<101>: [148 163 134 132 141 123 103 106  70  85 172 151 123 149 147 125  62 152
 163 102 110  65  91 168 101 176 136 124 125 135 101 139 162 115 145 104
 119 194  93 145 125 131 117 114]
<32>: [115 183 157 105 156 140  92 114  88 137 125 146 127 145 140 131  73 149
 177 116 188  98  85 148 106 145 100 161 129  97 124  67 109 138  87 107
 129 122 153 147 158 130 144  67]
<168>: [128 127 103  96 130 105 100  69 120  83 118  92 156  77  91  91 117 186
 168 161 139  95 149  85  69 139 120 166  96 155 103 131 124 151  79 126
 129  60 118 148 118 126 120  97]
<206>: [146 159 177  98 160 142 120 125  65 140 153 154 159 143 163 125  95  88
 175 132 141  99  81 164 118 169 100 125 130 107 127  44  68 122 114  86
 126 110 162 149 138 116 119 107]
<102>: [144 154 120  74 159 122 138 145 125 136 202 150 175 117 139 160 122 146
 155 146  98 133 114 120 141 154 155 113 125 114 154 119  79 128 113  60
 147  78 166 165 158 167 143 183]
<40>: [179 142 131  86 175 133 130 129  94 141 180 135 182 134 160 160 114 145
 182 109 103 140 117 133 131 164 132  98 105 133 170 107  58 130 136  67
 106  80 157 132 143 148 135 150]
present: [119 104]
no
present: [135 124]
no
present: [99 81]
yes
present: [119  79 128 113]
yes
present: [105 156 140  92]
yes

<40>: [188  94 122 130 182 129  82 118 121 155  55 194 133 134 134 198 116 149
  85 105 117]
<102>: [179 115 132 146 105 112 125 136 134 153 100 131 168 168 109 112 117 152
 131 113 106]
<28>: [188 120 137 155  70 104 147 148 141 158 117 100 189 188  87  69 114 158
 153 114  97]
<175>: [117 131 121 124 174 138  98 117 112 125 106 164 114 102 151 178 134 128
  99 128 139]
<8>: [112 144 125 135 132 129 126 128 120 124 133 126 134 121 135 131 137 127
 125 135 134]
<206>: [135 134 130 140 119 122 127 133 127 133 126 124 148 140 125 118 130 136
 132 128 124]
<101>: [175 118 133 147 102 113 128 136 136 151 107 121 169 169 105 104 118 150
 135 115 107]
<32>: [135 124 121 127 172 135  96 119 116 132  98 169 120 110 149 178 131 132
  99 123 135]
<157>: [145 126 127 137 129 124 120 130 127 138 114 134 147 139 126 130 126 138
 123 121 123]
<134>: [ 35 177 121 123 151 145 129 119 109  91 174 115  99  72 166 139 159 101
 126 164 164]
<200>: [112 135 120 125 173 139 100 115 113 121 113 159 112  97 154 177 138 122
 103 130 143]
present: [121 155  55 194]
yes
present: [132 115]
no
present: [102 113 128 136 136]
yes

<8>: [ 54 174  51  62  47]
<206>: [216 191 220  55  84]
<40>: [216  40 220  55  84]
<200>: [130 200 134 186 131]
present: [ 62  51 174  54]
no
present: [ 40 220]
yes

<102>: [126 143 122  16 115 130 120 131 153 103 113 149 135 154 128 145  97 105
 125 146 116 139 122 153 145 156 105 115]
<40>: [145 155 101 119 132 110 101 149 105 155 113 141 125 126 137 148 136 112
 150 168  94 142 152 142 148 117 121 153]
<8>: [130 153 117  91 113 133 120 114 156 109 101 154 133 145 125 133  99 122
 125 146 121 142 120 129 113 116 158 117]
<175>: [145 155 101 119 132 110 101 149 105 155 113 141 125 126 125 148 136 112
 150 168  94 142 152 142 148 117 121 153]
present: [120 153]
no
present: [145 154 101 119]
no

<206>: [184 147 158  96  89 181 109]
<32>: [166 122 121 199  96  98 114]
<157>: [138  46 125  69 158 150 149]
present: [ 69 158]
yes
present: [166 122 121]
yes

<157>: [102 128 115 115 144  73 161 169 145 107  79 133  93 164 197]
<40>: [124 134 141 131 114  71 115 179  97 146 112 126 132 166 218]
<206>: [161 137 145 122  89 162  87  99  93 201 183 128 162 119 122]
<8>: [112 131 128 124 130  67 138 178 119 124  91 131 112 168 215]
<101>: [ 95 126 106 106 154  86 178 154 169  94  79 132  80 157 165]
<32>: [ 98 121 115 102 149 141 171 107 187  88 133 107  92 117  51]
<134>: [148 139 153 130  87 106  83 150  76 187 161 120 162 148 181]
<102>: [161 133 137 122 103 186 100  77 110 191 176 138 151 105  97]
<200>: [ 91 125 102  99 157 104 186 136 187  87  90 126  76 145 125]
<28>: [136 136 149 132  98  85  95 169  82 167 137 122 150 159 206]
<175>: [148 139 153 130  87 106  83 150  76 187 161 120 162 134 152]
<168>: [ 91 123 105  96 155 123 183 120 193  85 110 117  79 131  85]
present: [ 91 124 119 178 138]
no
present: [122 137 167]
no
present: [107  79]
yes
present: [100  77]
yes
present: [132 126]
no
present: [ 79 132  80]
yes

